In the rows, 128 means zero.
Each row of Y is roughly a mix of the hidden directions of one of several groups; some rows fit no group.
Y:
[[120 117 145 123  80 165 166 144 113 124 176  88]
 [119 177 100 135 177 117 108 136 149 165 116 171]
 [144 172  92 169 156 126 122 172 125  84 120 136]
 [121 146 108 188 146 150 171 138  83 124 110 151]
 [176 138 120 128 117 113  95 158 179 175 110 135]
 [159 125 115 145 105 118 120  78 151 144 116 195]
 [136 170 107 150 154  69  95  91 112 147 125 120]
 [103  87 155 106 128 130 103  74 177 115 125 147]
 [147  80 142 163 109 139 166 132 126 185 155 127]
 [137 104 178 129 104 110 117 162 120 170  82 155]
 [ 94 139 127 145 125  93  76 148 113 112  68 134]
 [131  95 135 118 136  77 119 112 196 117 111 156]
 [164 156 147 128 116 122 161 158  92 119  66 140]
 [129 128 117 102 129  85 111  88 171 153  83 160]
 [100 140 159  74 145  91 147  85 138 150 114 152]
 [ 95 146 102  93 139 128  90 151  73  93 138 111]
 [132 114 179 153 125 134 192 127 155 142 115  91]
 [ 84 113 115 114 156 155 151 109 106  69 147 101]
 [108 112 140 149 105 127 150  82 112 131 195  97]
 [130 172 124 101 136 136 109 119 102  75  71 121]
 [123 126 139 123 181 129 108 158 188 143  95 158]
 [160 153 127 147 162 102  85 190 141 127 110 127]
 [ 83 109 108 136 129  91 139 158  75 101  93 120]
 [127 111 175 117  94  87 140  75 160 148 140 129]
 [105 134 122 101 167 150  92 150  86  74 112 132]
 [147  74 113 105  76 123 118 125 146 161  87 130]
 [107 187 140 134 111 139 123 140  96 115 149  67]
 [173 171 106 161 138 149 163 133 130 124 180 131]
 [134 167 175 132  73 137 122  96  83 131 125 128]
 [153 117 101 116 168 172 119 122 150 108  68 142]
 [ 90 106  77 117 176 158 128 135  98 153 115 149]
 [115 164 130 101 110 105 102 104 133  54 136 116]
 [167 108 136 114 169 120  98 184 138 124  91 154]
 [125 155 110 160 131 140  94  98 169 130 192 127]
 [151 139  96 159 112 155 164 185  89 126 139 112]
 [ 92 138 143  99  72 147 139 128  77 147 158 140]
 [128 179 113 188 107  85 131 123 120 105 102 138]
 [ 99 125 154  85 159 107 151 161 168  90 112 145]
 [134 191 164 134 121  92 114 170 113 156 117 113]
 [120 166 112 145 175 135 110 200 137 136 114 129]
 [ 78 121 148  94 116 153 114 140  85 164 108  91]
 [142 143 184 164 160 106 120 146 100 145 174 118]
 [135 103 151 109  89 117 168  65 156 114 119 139]
 [126 105 102 134 150 141 138 174 135 200 138 104]
 [ 84  95 154 104 104 142 135 126  78 101 143  91]
 [123 192 155 128 141 105  94 152  83 113 118 147]
 [130 148 159 158  95 114 134 129 177 181  96 140]
 [134  97 198 111  83 113 122  92 128 137 121 119]
 [118  78 156 112 116  84 127 114 162 139  74 129]
 [107 147 177 128 112  78 140 132 179 152 102 137]
 [128 138 135 129 132 105 109 173  64 131  77 145]
 [116 161 116 136 121 165 130 182 116  77 106  97]
 [112 115 158 140  75 139 127  98 145 118 174  81]
 [141 155 132 134 106 140  82 185 161 116 118  86]
 [115 162 170 129  97 172 119 132  94 121 148  79]
 [172 164 117 173 132  94 157 159 105 118 105 150]
 [154 143 188 122 119 120 134 194 148 151 125 125]
 [170 141 128 156 167 114  91 183 156 130 114 139]
 [141 167 102 111 142 152 101 143  67  96 108 105]
 [112 121 109 122 102  85 167  67 155 135 107 146]
 [137  88 179 118 102  97 127 116 153  91  85 126]
 [ 91 147 132 139  77 118 169  91  83 120 122 110]
 [151 129 123 129 109 118 161  70 146 180 159 154]
 [105 105 141 150 102 125 183  85 114 119 176 114]
 [128 119 186 140 101 132 139 151 115  86 129  73]
 [152  93  67 128 153 164 120 160 117 127 113 162]
 [ 99 148 147 142 160 147 167 138  89 102 158  82]
 [153 181 137 152 132 129  90 181 123 156 105 109]
 [112  64 148 116 155 123 130 121 176 125 163 157]
 [152 161  83 187 130  89  99 125 124 142 121 112]
 [153 124  78 122 154 132 121 195 110  94 134 119]
 [172  93 109 133  89 134 137  83 180 131 124 139]
 [141 150  81 124  91 152 146 151  84 107 134  85]
 [149 157 145 130 168 122  85 189 154 148 119 140]
 [125 177 135 135  86 148 121  61 149 138 140 136]
 [121 120 103 113 152 115 147 173 115 109  55 137]
 [132 153 114 125 159 104 135 166 152 131  64 166]
 [142 112 139  94 123 110  99 101 147 140  74 182]
 [101 153  82 145 135 162 145 123  76  90 133 104]
 [160 164 180 168 134 134 170 143 128 140 133  93]
 [118 108 128 110 107 174 176 126  96  74 109 135]
 [101 130  92 148 150 125 155 172  79 149 154  97]
 [120 137  88 136 154 138 151 117  62  78 127 128]
 [173 135 116 108 112 134  90 167 147 108 143  72]
 [109 103 156 129  97 125 163  71 112  95 100 153]
 [112 177 161 163 155 157 106 164  98 121 136 102]
 [116 192 152 120 153 111 108 130 135  67 130 122]
 [ 89 112 100 101 154 155  73 122 125 154 167 134]
 [129 113  88 111 177 162 126 167 106 125 176 131]
 [147 143 119 124 152 117  85 175 153 180 104 155]
 [174 103 173 115 137 149 121 130 178 152 163 112]
 [136  89 149 126 129  87 159 151 155 120  66 115]
 [106 147 125 134 123 135 162 115  88  95 175  74]
 [100 127 173 110 108 119 122 131 173 146 179  90]
 [129 140  70 114 151 132 140 107 125 184 139 172]
 [122 147 124 145 130 144 186 173  99 127 124  75]
 [156 113 127 145 119 127 144  94 180 162  90 171]
 [155 202 137 146 138 114 124 129 118 156  86 149]
 [137 167 177 114 142  74 136 146 109 147 160 103]
 [114 195 134 117 153 111  92 163  91 113 125 123]
 [124 105 174 145  73 138 161  85 144 153 136 133]
 [140 136  93 136 114 164 135 158  81 149 174  92]
 [113 143  96 141 106 187 132 106  78 100 109 112]
 [120  77 117 127 127  63 147 109 141 145  97 156]
 [141 132  83 134 163 109 143 182 121  79 107 138]
 [149 154 164 171 168 124 125 154 153 152 162 160]
 [116  50 145  93 141 113 120 126 164 106 119 124]
 [177  96 159 139  81 120 103 110 144 114 128 170]
 [138  89  69 115 133 137 131  96 128 111  89 170]
 [152  99 135 120 111  93 112  94 178 152  93 164]
 [119 124 129 161 115  73 160 126 165 144  76 110]
 [115 114 181 143 152 141 175 132 163  96 136  91]
 [142 136 122 143 163 157 136 185  98 164 143  86]
 [105 105 178 104  87 126  99  76 149 135 119 118]
 [140 165 172 144 152 124 133 174  98 174 152 122]
 [108  85 133  96 107  92 131  82 130 141  89 162]
 [ 74 149  85 127 130 135 106 132  63 125 134 135]
 [150  96 149 151 169  84 111 124 154 100 109 171]
 [133 134 147 137 117  99 112 141 143  81  53 139]
 [105 104 119 127 131 151 133 141  51 113 168 109]
 [140 150 127 123 127  56 138  77 123 162 114 142]
 [133 152  89 116 138 113 139 105  83  77  81 135]
 [162 102 124 111  98 112  97 143 192 155 101 134]
 [179 166 123 140 179 106 121 153 136 133  85 140]]
Here is one row from each group, named. Which group is each of the other rows in?
[157 167 100 161 149 149 110 139 135  87 178 145] => <43>
[125 202 115 118 137 115 139 102 155  97 104  97] => <69>
[165 134 168 135  88 129 109 172 135 141 159  84] => <18>

[155 109  84 139 169 112 171 166 104 125 154 149] => <43>
[ 86 160 153  97 189 110 103 133 124 114 152 114] => <18>
[107 160  98 139 155 138  99 182  75 132 118 125] => <43>
[140 101 110 139 183 167 120 178 129 167 133 130] => <69>
[100 143 177 118 132  79 115 119 179 106 141 105] => <18>
[123  88 189 132 101 114 141 122 146 145 142  75] => <43>
[124 160 155 131  98 139 118 138  78  69  97 126] => <43>
[114 146  73 150 152 152 119 175 123  83 116 113] => <18>
[124 143  97 113 178 165 111 171  89 123 116  98] => <69>
[130 106 158  99 131 183 140 144 121 109 174  84] => <43>
[120 124 174 131 126 101  85 126 176 130 171  95] => <18>
